First come named moves, each a turn or a mirror, each shown by rows before and after it. For each pair of rows after them, which moves, in which order, take the first row to the second? The first pair is done for you.
k675:
[ 0.12,  0.03,  0.20, -0.04,  0.20,  0.13,  0.18, -0.10,  0.10, -0.17,
  0.10, -0.10, -0.01, -0.20, -0.32, -0.01,  0.26, -0.05, -0.08, -0.08,
 -0.47, -0.06, -0.26,  0.25]  ->  [ 0.15,  0.02,  0.20, -0.04,  0.19,  0.16,  0.17, -0.11,  0.10, -0.19,
  0.08, -0.10,  0.01, -0.20, -0.34,  0.01,  0.23, -0.04, -0.07, -0.09,
 -0.49, -0.07, -0.21,  0.28]
[-0.01, -0.17,  0.14,  0.04, -0.11, -0.32, -0.08,  0.20, -0.15,  0.13,
 -0.07, -0.15,  0.09,  0.12,  0.32, -0.11, -0.01,  0.10, -0.07,  0.07,
  0.24,  0.08, -0.28, -0.12]  ->  [ 0.13, -0.17,  0.10,  0.05, -0.19, -0.14, -0.08,  0.36, -0.09,  0.09,
 -0.23, -0.16,  0.19,  0.13,  0.09,  0.04, -0.23,  0.12, -0.10,  0.06,
  0.12,  0.00,  0.30,  0.08]
[-0.21,  0.22,  0.06, -0.15,  0.19,  0.00,  0.26,  0.33,  0.10, -0.08,
 -0.05,  0.01,  0.05,  0.07, -0.21,  0.13,  0.28,  0.13,  0.08,  0.05,
  0.08, -0.04,  0.39, -0.12]  ->  [-0.33,  0.20,  0.09, -0.13,  0.25, -0.12,  0.27,  0.23,  0.10, -0.04,
  0.08,  0.01, -0.02,  0.06, -0.04,  0.03,  0.43,  0.14,  0.07,  0.06,
  0.15,  0.03,  0.03, -0.26]
k866:
[-0.15,  0.26, -0.04, -0.01,  0.25, -0.01,  0.11,  0.17,  0.27, -0.15,
 -0.05, -0.27, -0.12,  0.12, -0.04,  0.04,  0.08, -0.14, -0.12,  0.15,
  0.08,  0.05,  0.20, -0.23]  ->  [ 0.05,  0.18, -0.05, -0.06,  0.24,  0.18,  0.27,  0.11,  0.19, -0.22,
 -0.02, -0.28, -0.17,  0.06, -0.13,  0.03,  0.19, -0.13, -0.07,  0.08,
  0.00,  0.05,  0.27, -0.08]
[-0.11,  0.08, -0.08, -0.06,  0.03, -0.39, -0.14, -0.01, -0.02,  0.22,
 -0.17,  0.12,  0.31,  0.02,  0.17,  0.10, -0.13,  0.23, -0.09,  0.07,
  0.03,  0.07,  0.08,  0.09]  ->  [-0.14,  0.14, -0.17, -0.02,  0.09, -0.34, -0.06,  0.06,  0.06,  0.12,
 -0.20, -0.01,  0.22,  0.11,  0.20,  0.13, -0.14,  0.18, -0.13,  0.12,
  0.14,  0.11,  0.13,  0.00]
[ 0.13,  0.09,  0.24,  0.08, -0.16,  0.05, -0.08, -0.04, -0.27,  0.20,
  0.06,  0.10,  0.01, -0.24, -0.17,  0.06, -0.16, -0.17,  0.02, -0.12,
 -0.16, -0.01, -0.19,  0.08]  ->  [-0.02,  0.12,  0.23,  0.10, -0.13, -0.09, -0.19,  0.02, -0.20,  0.23,
  0.05,  0.10,  0.03, -0.21, -0.13,  0.09, -0.21, -0.20, -0.02, -0.09,
 -0.08,  0.00, -0.21, -0.01]
k227:
[-0.07,  0.20, -0.17,  0.10,  0.23, -0.09, -0.04,  0.09,  0.10, -0.09,
  0.06, -0.13, -0.15,  0.11,  0.10,  0.03,  0.04,  0.06, -0.08,  0.13,
  0.10,  0.13, -0.05, -0.20]  ->  [ 0.21,  0.11, -0.12,  0.02,  0.19,  0.00,  0.04, -0.09, -0.08, -0.10,
  0.14, -0.01, -0.06, -0.06, -0.10, -0.03,  0.23,  0.17, -0.05,  0.03,
 -0.27,  0.07,  0.02,  0.09]
[-0.01, -0.06,  0.00, -0.01,  0.14,  0.04,  0.08, -0.09, -0.14, -0.25,
  0.09, -0.14, -0.21,  0.03,  0.05, -0.04,  0.22,  0.01, -0.07, -0.08,
  0.13,  0.10, -0.28, -0.20]  ->  [ 0.05, -0.05,  0.03, -0.04,  0.18,  0.06,  0.08, -0.10, -0.16, -0.26,
  0.13, -0.10, -0.21, -0.03, -0.03, -0.06,  0.29,  0.00, -0.06, -0.11,
  0.00,  0.09, -0.26, -0.14]
[ 0.08,  0.03, -0.07,  0.07,  0.30, -0.14, -0.06, -0.04,  0.06,  0.04,
 -0.06, -0.05, -0.06,  0.08, -0.13, -0.08,  0.20,  0.04, -0.09, -0.04,
 -0.35,  0.02, -0.19, -0.24]  ->  [ 0.27, -0.19, -0.17,  0.07,  0.05, -0.03,  0.07, -0.20, -0.15,  0.17,
 -0.12,  0.00,  0.03,  0.14,  0.09, -0.02,  0.12,  0.18, -0.06, -0.01,
 -0.15,  0.10, -0.24, -0.10]
k603:
[ 0.00,  0.19,  0.12, -0.06,  0.27,  0.10,  0.00,  0.13,  0.19, -0.22,
  0.09, -0.04, -0.04, -0.20, -0.26, -0.07,  0.21, -0.08, -0.05, -0.17,
 -0.41, -0.07,  0.00,  0.04]  ->  [-0.20,  0.29,  0.04,  0.01,  0.35, -0.15, -0.16,  0.14,  0.28, -0.11,
  0.06, -0.03,  0.04, -0.14, -0.13, -0.03,  0.14, -0.05, -0.13, -0.05,
 -0.34, -0.06, -0.05, -0.07]
[ 0.09, -0.12, -0.02, -0.05, -0.10,  0.07,  0.14,  0.07,  0.01, -0.12,
  0.07, -0.06,  0.07,  0.19, -0.08,  0.08, -0.12,  0.02,  0.05, -0.12,
  0.24, -0.07,  0.04,  0.07]  ->  [ 0.06, -0.08,  0.05, -0.06, -0.09,  0.08,  0.11,  0.09,  0.05, -0.15,
  0.10, -0.08,  0.04,  0.15, -0.16,  0.04, -0.10, -0.04,  0.04, -0.13,
  0.20, -0.10,  0.01,  0.05]
[ 0.32, -0.05,  0.00, -0.08, -0.12, -0.09,  0.16, -0.08, -0.23, -0.01,
  0.02,  0.19, -0.17, -0.15,  0.01, -0.06,  0.15,  0.10, -0.01, -0.08,
 -0.20, -0.07, -0.18,  0.30]  ->  [ 0.20,  0.04,  0.12, -0.11, -0.07, -0.13,  0.09,  0.00, -0.14, -0.11,
  0.04,  0.20, -0.23, -0.22, -0.11, -0.12,  0.19, -0.03,  0.03, -0.12,
 -0.27, -0.12, -0.27,  0.20]

Between the rows of a pair lie two moves.
[-0.02,  0.32, -0.11,  0.23,  0.34,  0.03, -0.03,  0.23,  0.09, -0.07,
  0.05, -0.08, -0.09,  0.01,  0.12,  0.11, -0.03, -0.09,  0.02,  0.20,
 -0.11, -0.06,  0.22,  0.11]  ->  [ 0.18,  0.23, -0.15,  0.23,  0.28,  0.16,  0.08,  0.16, -0.01, -0.08,
  0.05, -0.04, -0.08,  0.00,  0.12,  0.10, -0.01, -0.01,  0.04,  0.14,
 -0.18, -0.04,  0.27,  0.24] -> k603, k866
[ 0.08, -0.09, -0.13,  0.06, -0.03,  0.16,  0.22,  0.02,  0.00, -0.13,
  0.00, -0.13,  0.13, -0.04, -0.07,  0.10,  0.05,  0.05, -0.07, -0.08,
 -0.30, -0.01,  0.21,  0.05]  ->  [-0.04, -0.11, -0.05,  0.02, -0.03, -0.04,  0.13, -0.15, -0.06, -0.05,
  0.11, -0.04,  0.11, -0.10,  0.09,  0.00,  0.21,  0.06, -0.06, -0.08,
 -0.29,  0.02, -0.26, -0.06] -> k866, k675
[ 0.01, -0.10,  0.13, -0.12, -0.11,  0.03,  0.04, -0.08, -0.10,  0.01,
  0.15,  0.08,  0.05, -0.08, -0.01, -0.10,  0.07, -0.01,  0.05, -0.10,
 -0.06,  0.01, -0.28, -0.02]  ->  [ 0.00, -0.07,  0.06, -0.06, -0.15,  0.17,  0.01,  0.11,  0.01, -0.02,
 -0.04,  0.00,  0.10,  0.01, -0.13,  0.08, -0.23, -0.02,  0.02, -0.06,
  0.01, -0.06,  0.21,  0.05] -> k227, k675
[ 0.17, -0.18, -0.23,  0.01, -0.22,  0.01,  0.13, -0.11, -0.23,  0.17,
 -0.01,  0.13,  0.23, -0.05,  0.15,  0.01, -0.07,  0.05, -0.09,  0.01,
  0.12,  0.16, -0.12,  0.01]  ->  [-0.18,  0.20, -0.17,  0.08,  0.09, -0.10, -0.11,  0.26,  0.17,  0.00,
 -0.05, -0.01,  0.13, -0.02, -0.16,  0.03, -0.21, -0.18, -0.15,  0.03,
  0.00,  0.02,  0.20, -0.22] -> k227, k675
[ 0.01,  0.16,  0.05,  0.05,  0.20,  0.26,  0.11,  0.09,  0.17, -0.28,
  0.00, -0.25, -0.24,  0.12, -0.26,  0.04,  0.08, -0.28,  0.02, -0.10,
  0.05, -0.03,  0.17, -0.11]  ->  [ 0.36, -0.18,  0.12, -0.07, -0.17,  0.30,  0.12, -0.23, -0.23, -0.06,
  0.02,  0.04,  0.03, -0.06, -0.22,  0.02,  0.11, -0.03,  0.10, -0.15,
 -0.17, -0.06,  0.07,  0.26] -> k227, k866
[-0.13,  0.06, -0.12,  0.13, -0.12,  0.12,  0.18, -0.05,  0.00,  0.21,
 -0.12, -0.08, -0.03,  0.31,  0.24,  0.08, -0.26,  0.17, -0.09,  0.21,
  0.34,  0.26,  0.06, -0.04]  ->  [-0.30,  0.42,  0.13,  0.04,  0.33, -0.05,  0.00,  0.03,  0.28,  0.00,
  0.10,  0.00, -0.12,  0.09, -0.20, -0.17,  0.12, -0.02, -0.11,  0.06,
 -0.29,  0.12, -0.04, -0.11] -> k227, k675
[ 0.01, -0.05,  0.02,  0.06, -0.17,  0.15,  0.14,  0.02,  0.11,  0.00,
 -0.10, -0.10, -0.09,  0.07, -0.02,  0.07, -0.01, -0.01, -0.11, -0.02,
  0.12, -0.05,  0.21,  0.14]  ->  [-0.16,  0.04,  0.08,  0.05, -0.02, -0.02,  0.06, -0.02,  0.20, -0.01,
  0.03, -0.10, -0.18,  0.05,  0.04, -0.03,  0.18, -0.10, -0.11, -0.03,
  0.13, -0.02, -0.18, -0.04] -> k227, k675
[-0.01,  0.02, -0.24,  0.01,  0.05, -0.17, -0.09, -0.03, -0.07,  0.07,
  0.02,  0.02,  0.09,  0.06,  0.21,  0.13, -0.03,  0.16, -0.09,  0.13,
  0.02,  0.08, -0.03,  0.07]  ->  [ 0.23, -0.12, -0.08, -0.07, -0.05,  0.18,  0.12, -0.07, -0.15, -0.10,
  0.10,  0.03, -0.02, -0.06, -0.02,  0.04,  0.09,  0.05,  0.03, -0.06,
 -0.08,  0.04, -0.01,  0.20] -> k603, k603
[-0.09, -0.01, -0.09,  0.20, -0.07, -0.07, -0.02,  0.04,  0.06,  0.22,
 -0.29, -0.06,  0.03,  0.13,  0.01,  0.06, -0.23, -0.05, -0.23, -0.01,
  0.57,  0.04, -0.07, -0.30]  ->  [ 0.03,  0.20,  0.11,  0.11,  0.22, -0.04, -0.12,  0.08,  0.18,  0.05,
 -0.15,  0.13,  0.10, -0.14, -0.57, -0.09,  0.06, -0.11, -0.21, -0.19,
 -0.20, -0.18,  0.19, -0.07] -> k675, k227
[ 0.17, -0.31, -0.04,  0.00, -0.30,  0.08,  0.14, -0.17, -0.30,  0.21,
  0.01,  0.11,  0.09,  0.00,  0.28,  0.12, -0.02,  0.18,  0.01,  0.03,
  0.27,  0.07, -0.17,  0.09]  ->  [-0.40,  0.22,  0.14,  0.03,  0.18, -0.26, -0.24,  0.19,  0.24,  0.00,
  0.11,  0.01, -0.07, -0.04, -0.03,  0.00,  0.01, -0.16, -0.07,  0.04,
  0.03, -0.09, -0.13, -0.32] -> k866, k227
[-0.09,  0.11,  0.09,  0.13,  0.15, -0.12,  0.00, -0.08, -0.02, -0.01,
  0.19, -0.03, -0.09,  0.08,  0.03, -0.01,  0.08, -0.04, -0.06,  0.07,
  0.20,  0.09, -0.35, -0.20]  ->  [ 0.00,  0.19,  0.07,  0.11,  0.29, -0.15, -0.01, -0.13, -0.04, -0.05,
  0.23,  0.07,  0.00, -0.02, -0.12, -0.04,  0.22,  0.01, -0.08,  0.03,
 -0.13,  0.03, -0.21, -0.08] -> k603, k227
[ 0.06, -0.25,  0.22, -0.12, -0.25,  0.18,  0.06, -0.01, -0.11, -0.02,
  0.02,  0.02, -0.03, -0.12, -0.05,  0.01, -0.09, -0.11,  0.10, -0.10,
  0.08, -0.03, -0.26, -0.05]  ->  [ 0.00, -0.16,  0.21, -0.07, -0.24,  0.16, -0.05,  0.11, -0.01, -0.04,
 -0.07,  0.03,  0.04, -0.12, -0.20,  0.08, -0.24, -0.14,  0.06, -0.10,
  0.02, -0.11,  0.03, -0.01] -> k603, k675
[-0.03, -0.08,  0.01,  0.05,  0.18, -0.04,  0.03, -0.01, -0.03, -0.05,
  0.03,  0.25,  0.14,  0.06, -0.13, -0.22,  0.34,  0.15, -0.19,  0.17,
 -0.18, -0.04,  0.00,  0.10]  ->  [-0.22,  0.03,  0.01,  0.10,  0.26, -0.13, -0.04,  0.12,  0.10, -0.07,
  0.01,  0.16,  0.08,  0.15, -0.06, -0.21,  0.25,  0.08, -0.20,  0.23,
  0.01, -0.03, -0.04, -0.10] -> k227, k227
[-0.13,  0.08,  0.00,  0.14,  0.15, -0.06, -0.04,  0.13,  0.31,  0.01,
 -0.21, -0.01, -0.11,  0.09,  0.09, -0.08, -0.15,  0.01, -0.03,  0.05,
  0.16, -0.04,  0.00, -0.16]  ->  [ 0.08,  0.02, -0.14,  0.17,  0.13,  0.08,  0.13,  0.05,  0.18,  0.00,
 -0.23, -0.04, -0.07,  0.13,  0.16, -0.04, -0.14,  0.14, -0.03,  0.05,
  0.18,  0.04,  0.13, -0.02] -> k603, k866
[ 0.02,  0.15, -0.01, -0.08,  0.02, -0.04, -0.14,  0.13,  0.06,  0.05,
 -0.10,  0.01,  0.05, -0.04, -0.04,  0.05, -0.12, -0.04, -0.01,  0.13,
 -0.02, -0.10,  0.09,  0.04]  ->  [ 0.05,  0.13, -0.10, -0.08,  0.03, -0.14, -0.11,  0.02, -0.02,  0.14,
 -0.05,  0.01,  0.06,  0.00,  0.15,  0.05, -0.02,  0.03, -0.04,  0.17,
  0.08, -0.01, -0.12,  0.00] -> k675, k603
[-0.18, -0.02,  0.07,  0.12,  0.07, -0.06,  0.02,  0.15,  0.12,  0.10,
  0.06, -0.08,  0.10,  0.03,  0.07,  0.05,  0.03, -0.06, -0.09,  0.11,
 -0.09, -0.19,  0.03, -0.21]  ->  [-0.11, -0.07, -0.03,  0.14,  0.04, -0.04,  0.06,  0.13,  0.05,  0.16,
  0.02, -0.07,  0.17,  0.06,  0.13,  0.11, -0.02,  0.04, -0.12,  0.14,
 -0.07, -0.16,  0.15, -0.14] -> k675, k603
[ 0.11, -0.03,  0.00,  0.00,  0.01,  0.13,  0.14, -0.03,  0.05, -0.15,
  0.07, -0.02, -0.05, -0.03, -0.07,  0.03,  0.02,  0.02,  0.04, -0.04,
 -0.05, -0.02,  0.07,  0.04]  ->  [-0.01,  0.01,  0.03,  0.00,  0.05,  0.00,  0.09, -0.02,  0.05, -0.13,
  0.12, -0.01, -0.11, -0.03,  0.00,  0.00,  0.10, -0.02,  0.02, -0.03,
  0.01,  0.00, -0.14, -0.08] -> k675, k603
[-0.19, -0.12,  0.27, -0.05, -0.25, -0.01, -0.21,  0.03, -0.01,  0.11,
  0.00,  0.06, -0.05, -0.03,  0.00, -0.05, -0.11, -0.18,  0.09,  0.02,
  0.23, -0.11, -0.28, -0.15]  ->  [-0.08, -0.08,  0.29, -0.04, -0.23,  0.11, -0.20,  0.14,  0.04,  0.06,
 -0.10,  0.08,  0.04, -0.09, -0.25,  0.01, -0.24, -0.15,  0.09, -0.03,
  0.01, -0.22,  0.14,  0.04] -> k675, k227
[ 0.02, -0.14, -0.06,  0.03, -0.09, -0.14,  0.10,  0.03, -0.01, -0.16,
  0.12,  0.07, -0.08,  0.07,  0.13, -0.05,  0.00,  0.07, -0.06,  0.10,
  0.10,  0.04, -0.13, -0.14]  ->  [ 0.03, -0.04, -0.03,  0.01,  0.01, -0.10,  0.07,  0.14,  0.06, -0.26,
  0.10,  0.10, -0.05,  0.02, -0.15, -0.05, -0.04,  0.02, -0.07,  0.06,
 -0.15, -0.10,  0.17, -0.06] -> k227, k675
[ 0.01, -0.11,  0.14,  0.03, -0.03, -0.14, -0.06, -0.18, -0.10,  0.08,
  0.13,  0.06, -0.13, -0.07,  0.00, -0.12,  0.13, -0.02,  0.02, -0.08,
 -0.03, -0.01, -0.37, -0.01]  ->  [-0.12, -0.01,  0.08,  0.09,  0.06, -0.20, -0.09, -0.09,  0.00,  0.05,
  0.10,  0.00, -0.17,  0.01,  0.06, -0.08,  0.07, -0.08, -0.03, -0.03,
  0.12, -0.01, -0.35, -0.15] -> k866, k866
[ 0.08,  0.03,  0.23, -0.11,  0.06, -0.02, -0.06, -0.10, -0.01, -0.03,
  0.12,  0.18, -0.04, -0.20, -0.22, -0.19,  0.24, -0.02,  0.06, -0.12,
 -0.41, -0.13, -0.23,  0.08]  ->  [ 0.20, -0.23, -0.02, -0.02, -0.37,  0.20,  0.06, -0.02, -0.17,  0.13,
 -0.19,  0.02,  0.08,  0.06,  0.07,  0.12, -0.29,  0.12,  0.04,  0.04,
  0.17, -0.03,  0.17,  0.17] -> k227, k675
[ 0.28, -0.26, -0.01,  0.10, -0.12,  0.14, -0.09,  0.02,  0.02,  0.06,
 -0.10,  0.20, -0.11,  0.06, -0.09,  0.11,  0.05,  0.13,  0.09, -0.19,
 -0.05, -0.06,  0.13,  0.24]  ->  [ 0.13, -0.22,  0.16,  0.08, -0.04,  0.05, -0.14, -0.02,  0.08, -0.01,
  0.05,  0.19, -0.22,  0.01, -0.10, -0.01,  0.19, -0.01,  0.14, -0.24,
 -0.06, -0.08, -0.28,  0.04] -> k603, k675
